One turning vector, and how many ticks it has turned
The counts run from 0 to 807.
[-34 -11  -7 -18 -22  50  -4 -33   3  -4   0 -20  -4  21  10 -50   5  -5
  -7 -29   7  19 -19  16  25 -36  15   5 -10  10  -4 -27  19 -11  18  39
  -9 -44  13  20  -7  29  28   5 -20  10 -22 -50 -56   3  14 -14  65 -27
 -31   6  14  -8  30 -13  23 -14  15   9  28  12   5  11  30 -44   3  26] : 703
[  1   9  18  36   9  -5  -8 -23   5 -29  56 -27  -5 -23 -16  46   3 -12
 -27  -9 -33  39  57 -14  -9 -14  14 -32   4 -29  26  20  41  -8 -20  -2
  27   8  23  19 -23  -5   5 -38 -10 -13  12  38 -10  13  -3   8 -46   1
  10  30 -33  24  11   8 -16 -50  -7 -55  28  -9  26   6  -6 -16 -26  -3] : 405
[-25  25 -35  10 -18   9 -33  16  58  -7  13   8  -5 -39 -20  -2 -35  -2
 -29  11  13 -10  23   8  16 -38 -13 -25  10 -11 -37  18  -6   6 -15 -20
 -26 -10  33 -20  11 -11  37 -20   2  -9  26  22   3  20  42  35  -3 -13
 -43  10 -12  12  22  31 -28 -11  26   3  30 -45 -26   8  12 -32 -42 -47] : 734
[  3   5  -3 -23 -23  34  10  -2  18  14 -14  45 -36 -27   4 -13  -8 -36
  33   4  16 -17 -12  12  31 -55 -23 -35  35  13 -35 -19  -2  20 -18   1
 -25 -17   7 -72   6   7  42 -14  21  -9  -1 -16  -5  12  18 -23  18 -34
 -43  -4  -9 -13  41   4   6  -4  22  46 -16   0 -42   7  23 -13 -21  -6] : 510
[ -4   8   6   0  -5  -7 -74 -22   0  -8   7 -31  -9  10  -2 -25 -10 -14
  11  28 -15  13 -27 -12 -11   3  50  16 -34 -25 -26  27 -17 -30 -23 -19
 -52 -48  26 -30  29 -22  18  12 -22 -13  -3  24 -19   4  30 -10  47  18
  -9  -5   1  67 -15 -13   3 -11  -9 -16   4   1  18   7   8 -28 -14 -25] : 381
[-45  40 -43  35 -15   9  53  31  -9  49  -5 -19 -15 -31  -1  19  13   3
 -19 -44  27   6  20   5 -11   0  -7  42  -5  -3 -45  29 -22  24 -13 -37
  -9  20  -8  -4 -24  -8 -12 -23  17 -16   6  76 -20 -30  -4  46  -7  13
  12   3 -10  17  -2 -13  12  18 -33   7   8 -18  13 -11  -2 -10 -22  12] : 48
[  1  -3 -34  30  -1  13   8  39  13  24  -6   6  27   0  14  33 -13  29
 -20 -37  30 -13  15   7 -32  78 -31  39 -13   9  -8   4 -23  50  46 -17
  -8   9 -14   0  10 -19 -16  -1  22  33  -2  27  17  -7  -9  38 -31   1
  -6  -3   8 -35 -12  15  19  41  34   2  -5 -23  -1 -18  26 -14  35  -5] : 468
[ 15  -5 -22   9  15 -15  54  68   7  30 -33  49 -10 -15  -6   3   5   3
   9  18  19 -44  26  17  -5   0 -67   8  31  11 -41   6 -26  15   6 -12
  12  19   5 -31 -12 -23 -14   4   8 -10   1  18  32 -18  -5  48 -34  17
 -13  -5  -2 -32 -12  31   1  14  -9  33  -6 -29 -30 -33  -9  12   4  -7] : 666
[ 31 -38 -10 -39  10 -14   8  26  41   2 -48  65  -1  23 -28 -51 -33  -7
  41  35   0 -21 -40  19  20   2 -25   2   1   7  -2  -1 -24 -34   3  28
 -10  10  16  -9  -3 -10 -24  14   4   0   2 -45  25  -9   1  -5  40   2
  10  -4 -13  -6  -3  10  -5   3 -22  61 -39 -20 -33  -4   6  -4  -2 -33] : 515
[ -6 -36   2 -31  19  24  18  15  39  14 -13 -31  -1  14 -67 -20 -24   4
 -20  -9   3  -1  23   4  30 -50   9  -9 -13   3   6  27   3  -9   8  16
   4   3  13  -1 -52   5  -2 -19  28 -22 -16  17 -46   0  32  46  -6 -21
  -9   5 -22  48  13   6  15 -12  -4  38  18 -30 -21  30  31  -5 -43 -25] : 527
[ 34  -2  -5   8  -7  33  34  23  14 -10 -57  12 -42 -10  14  11   6 -25
  16  10 -16   7  26  -8   7 -19  -3 -23  14 -13  -8   7 -29  20  -8 -42
 -24   4  27 -43 -51 -23   6 -26  -7  -4  -7  28   2  21   6  37 -55 -22
 -15  42 -17 -21   1  45  -7  -3  -2   5   4 -30  34 -14  -5 -63  -9 -10] : 459
[ 36 -16   6  -3  14 -14  -4  -8  -3 -39 -18  39 -19  18  11  -8  21   4
  10  23  -8 -17  10  10   4  -4 -38 -24  23  11  15 -56   7 -17  28  16
  22 -26  26  -4  -4   7  25   4 -33   6  -5 -73  19  28 -16  10  -1 -18
 -49   4  20 -65  -2  45 -16 -12  29 -12   9 -16 -20 -25 -15 -16  50   9] : 686
[-16  32  14  -1 -13  28  22 -46 -52  -3  -7 -39 -47  -3  24  11  32 -40
  17 -13 -19  32  -7 -27   5 -43  63  -7 -11 -20 -11   2  -9  -6 -39 -38
 -24 -12   1 -18 -31  21  19 -18  -7 -21   2  19 -29   1 -25 -31  19 -17
  13  10   1  24   5 -38   7 -11 -26 -28  17  26  44  18 -20 -16 -12  29] : 29
[ 15 -40 -16 -22  42  -2  34  30  27  27  -7  15  15   6 -46 -18 -38  -9
  -5  13 -15 -15   8   3  27   7 -33  -7  -6 -22 -25  49 -14  -2 -14  21
   0  15  16   2 -49   1 -30   3  48  -1   7  12  44 -33 -26  19  -9  13
  34 -18 -33  -8   6 -11  20   0 -40  32  20  -6 -29 -11   7  41   7 -44] : 320
[  8  20   8  25  -1 -36  19 -27 -27  -4  15  17  19 -13  12  72  11  15
  11 -14  -4  10  -1   7 -30  49  -9  10   3   2  39 -29  21  -1   1  -9
  35  53 -41  25   7   6 -24  -3   6  19  27 -19  22  -5 -56 -40 -34   6
  25  -1   7 -30 -20 -12 -27   1   2 -34 -34   4  -1 -11 -38  38  32  28] : 418
[-25  24 -28   4 -21  -5 -34  13  60  -4 -13  16  -4 -40 -16  14 -37  14
 -15  21  18 -25  14  19   8 -39 -24 -23  17 -11 -41  11 -11  -2 -17 -28
 -29  -2  29 -31   7 -12  36  -6   0  -3  31  10   9  15  45  43  -9 -15
 -51   8  -2   1   4  34 -42 -14  19   1  17 -52 -30   5   2 -26 -32 -40] : 735
[ 27   2  10   7 -30   7 -14  39 -15 -12 -32  26  13   7  58 -41   2   5
  34  18  -1 -10 -51  -4 -16  27   7   3  15  26   4   5 -18  27 -11 -18
 -21  14 -21  -1  57 -36 -27  37 -25  23  -4  -1  34  13  28 -39 -12  20
  25  14  18 -13  -5  11   2  25  -1  26 -50  35  42 -17  -3 -11  -4   2] : 638
[  5  29  -9   9 -32   6 -35  -6  35   6 -14   6  -6 -46  -4  43 -47  -3
  11  10  -4   2  -7  -4  -9  -1  18 -23   0 -24  -9  24 -20  25 -29 -53
 -50  30  -1 -52  15 -23  14 -23  23   2  37  43  15  20  25 -16 -28 -11
 -11   9 -20  34   0   2 -31   4  16  -3 -27 -20  -1  20   7 -17 -38 -44] : 386
[ 14 -65   4 -15  35  -4  -7   9  15   3 -39 -43  28  43 -35 -15 -28  24
 -16   7 -13  -4  10  12  -5  20 -16  33 -44 -22  -5  47 -15  -8  34  21
  -7 -20  15  24 -44 -10 -24  40   8  27 -21 -11  -5 -18  -9  54 -12  17
   4 -14   9  -3 -37   3  21   2 -21  -9  34 -24  -5 -22  12  12  36 -17] : 124
[ 15  27 -20   5  13 -27  -2   4  18   0 -37  23 -16 -29  -8  35 -29  -5
  10  40 -11 -15   4 -15   2  -7  11 -25   7 -28 -25  31 -41  -3 -47 -53
 -25  42  10 -32 -14 -16  -4 -16  15 -16  46  30  51   4  -9  10 -23  -6
  13   5 -12  10 -25   2 -46   5 -30  -4  -6 -30  -5   2 -42   9 -14 -48] : 389
[  0  14 -14   5  24  -2  38 -26 -33  30 -12 -40 -28  -3 -18  49  11 -11
  -4 -28  -2  22  21 -24 -14  29  40  30 -37 -34  -3  24 -32  -4  -7 -44
 -15  13  -4  -7 -63   1 -11 -30  22 -25   6  54 -11 -23 -45  24  -6  -6
  24  -3 -15  31 -30 -27  16  13 -32 -26  17 -13  25   7 -19  -2   6  -5] : 798
[ -1   6  -4 -23  26 -15   7  -3  24  10 -39 -12  14  -8 -24  42 -28  39
 -25  12   9 -32  17 -15  10   0  -3 -33   9  -5  12  10 -28  17   8 -33
   6  50 -21  10 -34  15  -1  -2  42   1  37 -22  33  16 -15  36 -37 -33
  -6 -20  18 -31 -23   6 -36  25  30  -4  11 -28 -38  25 -27  47  17 -29] : 542
[  4 -13 -22 -11 -13  21  36  34  21 -20 -45  38  23  27  43 -62 -18  13
  -2  -2   3 -13 -40   8  30   7 -19 -17  19  26  20 -13  -3  16  10  12
  10  31   0  55  -2   8 -31  17 -16  28   2 -45  38   5  -1 -10  10 -11
  23  19  10 -70  24  12 -10  17  -6  34 -12  14  28  -7 -12 -20   7   1] : 291
[-29  27 -14   6  35   1 -11 -11  -6   9  60 -58  15   9 -27  22   3  21
 -68 -26   6  12  34 -35  -6  29  43   5 -29 -10  25  19  -6   1   7  -8
  16   7  -7  44  -9  19   6 -39  21 -28   4  41 -15  -4  -9  35   9  -2
  24 -13  -9  33  -7 -21   8  14  14 -25  39  -8   7  34   1  12  -8 -25] : 199
[-49   3 -20 -12 -23  13  20 -39   9   4 -44 -30 -12  -2 -24  -9 -26   0
   7 -19  -4  28 -23  15  16 -44  35  26 -30 -24 -16  21  -4 -35 -27 -20
 -33  17  13  17 -51  13  -4   0  -6   4  22   3 -41 -22  -5  -3  45 -12
   3  16  -3  29  -6 -32 -22 -24 -50 -12  13 -21  16  24 -17 -27 -35   9] : 376
[-22  11  26  28 -24   6 -31 -12 -38  -5  51 -34  12  -4  39 -23  26 -13
   3 -10 -10  30 -19  -8 -25  -1  29  24 -11   2  -5  19  25  -3 -19  17
  -8 -37 -11   9  50 -12  -3  27 -25   5 -23  25 -26 -15  21 -45  22  38
  23   0   7  42   6 -28  23 -15 -19 -25  -3  57  41 -10   8   8 -15  36] : 228
[ 10 -37  26 -19  -3   8 -26 -41  34   2   5 -35  -3  -5 -53  23 -38 -18
  16  -7 -18  38  -4   2   0  -7  37   1 -37 -21  32  16  14 -28 -14   8
 -26   7  -1 -20 -28  -7   0 -23  23   1  -1  16 -48  -4  12 -22   4 -14
   5  11 -39  75   1 -19   6 -25  -7   5 -21  -9  -2  34  30 -11 -39 -21] : 179
[-25  28   1 -30  13  -6  -2  -4 -19  36 -11 -24  10   4  -6 -12 -10  12
   1   5  22 -22 -39 -29  16 -10  41   2 -16  10 -21  25 -30  10 -34 -21
 -14  22 -44  -1  11  21  -5  13  41 -20  20   5  11 -16  -2 -22  41  -7
  36 -46  14  31  -8 -57   1  48 -10  27  -8  29 -18  36  -4  66  -8 -22] : 370
[-17 -34  17 -23  15 -33  -1 -39   6   6 -19 -24  27  14 -38  39 -11  45
  -3  -7   6  -9   0  26 -11   0 -13  23 -18   6  31 -20  26 -30  32  19
  25  18 -22  35 -20  25  -5  29  18  28  10 -68 -24  -8 -20   8  -3  -9
 -12 -23  33 -11 -36 -18 -18  -4   6 -19  -5 -17 -42   7 -18  52  32  25] : 347
[ 10  -1  23  19  -8 -24 -54 -16  11 -58   2 -22  15  19  13 -11   2  23
 -23  29 -31  22   1 -15 -20   0  34 -15   1  -3  46  -1  19 -26  -1 -14
  11   8  16  47  20 -19  -4   4 -47   8   2  -9   1  37  37   6 -21   9
  -2  44   9  17 -21  34 -49 -28   4 -42   7 -13  40   3 -29 -33 -11  -5] : 208
[ 55 -11  -4  17  10  26 -18  22  10  -2  40  37 -11 -15  10 -14  -4 -52
  11  11 -18   7  20 -18   2  34 -22 -21   1 -18 -13  23  -9  28  -6  10
 -21 -34  37 -48   9 -26   7 -29  13   4 -18  44  44   3   1 -14 -18  11
   6  10 -47  -4  37  24  33  -6  12   9   3  13  18 -29  41 -33   2 -39] : 660
[-54  -9   1 -11  -5  23  28 -14  24  11  22 -33  42 -20 -17  10 -29  19
 -35 -36   9  -1  16  24  33 -49 -21 -19   9   7   4  15  46  27  -7  39
  24  33 -27  50 -25  35  -6  10  35  26  16 -28 -16 -14   2 -11 -19 -17
  12 -17   0 -10  28 -24  -8 -19  -1  -1  27  14 -26  15   7  62 -22  21] : 149
[-24  -6 -57  -4  -3  19  39  49  41  38 -40  17   7  -3 -17 -12 -31  29
 -18 -23  39 -33   4  24  14  12 -36  24  -5   9 -34   5 -40  20  25 -14
  -7  17   4   7 -26  -2  -6  -2  26  10   6   9   0 -16   3  59   9 -15
 -17  -2   4 -30   2  16   6  33   5  44   8 -47 -25   1  16 -20   0 -24] : 119
[  5 -48   2  -1  28  28 -33 -15  20   0  33 -54  28  26 -25 -10 -28   3
 -39 -18 -16  25  33  -8   0  26   1   8 -42 -31   8  35   7   9  34  33
 -14 -42  28  16 -35  -2   0  -2  20  29 -23  15  -9  -6   0  34 -12   5
  -4  -8 -16   3  10  -1  38 -13  17 -27  57  -3   7 -10  48  -8  23 -23] : 127
[ -6 -34   0 -29  12  28  15   5  49   3 -20 -31 -10  10 -59 -10 -33   3
 -20 -10   0  14  25  13  29 -49   5 -14  -8  -3  10  20   0 -18   6   6
  -2   1  21  -1 -58   8   8 -23  14 -16 -13   9 -50  10  30  48  -7 -28
 -20  22 -23  37   8  12   2 -22  -5  24  22 -44 -14  30  25 -25 -42 -21] : 528
